[[126 122 140 121 130]
 [133 140 129 127 124]
 [131 133 135 126 127]
 [117 118 122 136 123]
 [136 146 131 134 126]
 [123 133 140 131 147]
 [123 120 126 121 121]
 [125 149 129 135 133]
 [127 124 126 136 116]
 [133 149 132 136 130]]
->
[[130 136 132 149 133]
 [116 136 126 124 127]
 [133 135 129 149 125]
 [121 121 126 120 123]
 [147 131 140 133 123]
 [126 134 131 146 136]
 [123 136 122 118 117]
 [127 126 135 133 131]
 [124 127 129 140 133]
 [130 121 140 122 126]]

[[123 135 130 130 119 123 134]
 [126 126 131 134 134 118 104]
 [126 120 125 136 132 111 123]]
->
[[123 111 132 136 125 120 126]
 [104 118 134 134 131 126 126]
 [134 123 119 130 130 135 123]]

[[132 112]
 [124 115]
 [127 144]
 [150 147]
 [127 142]
 [110 121]
 [137 114]]
->
[[114 137]
 [121 110]
 [142 127]
 [147 150]
 [144 127]
 [115 124]
 [112 132]]

[[131 128 112 112 140]
 [142 128 138 126 115]
 [121 121 122 135 129]
 [132 129 139 132 120]
 [130 133 122 136 116]
 [131 133 133 132 118]
 [122 115 121 135 134]
 [101 109 121 143 144]
 [114 140 135 116 139]]
->
[[139 116 135 140 114]
 [144 143 121 109 101]
 [134 135 121 115 122]
 [118 132 133 133 131]
 [116 136 122 133 130]
 [120 132 139 129 132]
 [129 135 122 121 121]
 [115 126 138 128 142]
 [140 112 112 128 131]]

[[128 128 128]
 [127 114 135]
 [129 154 131]
 [130 125 129]
 [129 132 136]
 [129 141 131]
 [124 128 126]
 [129 131 143]]
->
[[143 131 129]
 [126 128 124]
 [131 141 129]
 [136 132 129]
 [129 125 130]
 [131 154 129]
 [135 114 127]
 [128 128 128]]

[[133 124 111 150]
 [148 127 131 125]
 [126 126 123 128]
 [125 125 124 128]
 [140 131 144 126]
 [129 125 123 125]
 [126 122 115 156]]
->
[[156 115 122 126]
 [125 123 125 129]
 [126 144 131 140]
 [128 124 125 125]
 [128 123 126 126]
 [125 131 127 148]
 [150 111 124 133]]

[[141 113 143 118 112 147 121 143 133]
 [136 125 111 129 125 112 135 119 157]
 [114 156 124 139 157 138 127 129  99]
 [120 103 156 151 109 140 129 139 116]]
->
[[116 139 129 140 109 151 156 103 120]
 [ 99 129 127 138 157 139 124 156 114]
 [157 119 135 112 125 129 111 125 136]
 [133 143 121 147 112 118 143 113 141]]

[[156 123 145 144 102 140 127 136]
 [127 151 127 137 132 151 139 125]
 [134 155 130 125 113 119 154 128]]
->
[[128 154 119 113 125 130 155 134]
 [125 139 151 132 137 127 151 127]
 [136 127 140 102 144 145 123 156]]

[[128 127 126 129 133 154 138 129 127 130 128 128 127]
 [128 129 130 129 130 128 128 129 152 146 128 128 127]
 [130 133 157 134 130 130 127 129 130 130 128 128 129]
 [128 126 129 139 154 132 128 129 128 127 128 128 127]
 [128 129 130 130 130 129 130 145 150 130 128 128 127]
 [128 126 128 136 156 133 128 129 128 128 128 128 127]]
->
[[127 128 128 128 128 129 128 133 156 136 128 126 128]
 [127 128 128 130 150 145 130 129 130 130 130 129 128]
 [127 128 128 127 128 129 128 132 154 139 129 126 128]
 [129 128 128 130 130 129 127 130 130 134 157 133 130]
 [127 128 128 146 152 129 128 128 130 129 130 129 128]
 [127 128 128 130 127 129 138 154 133 129 126 127 128]]
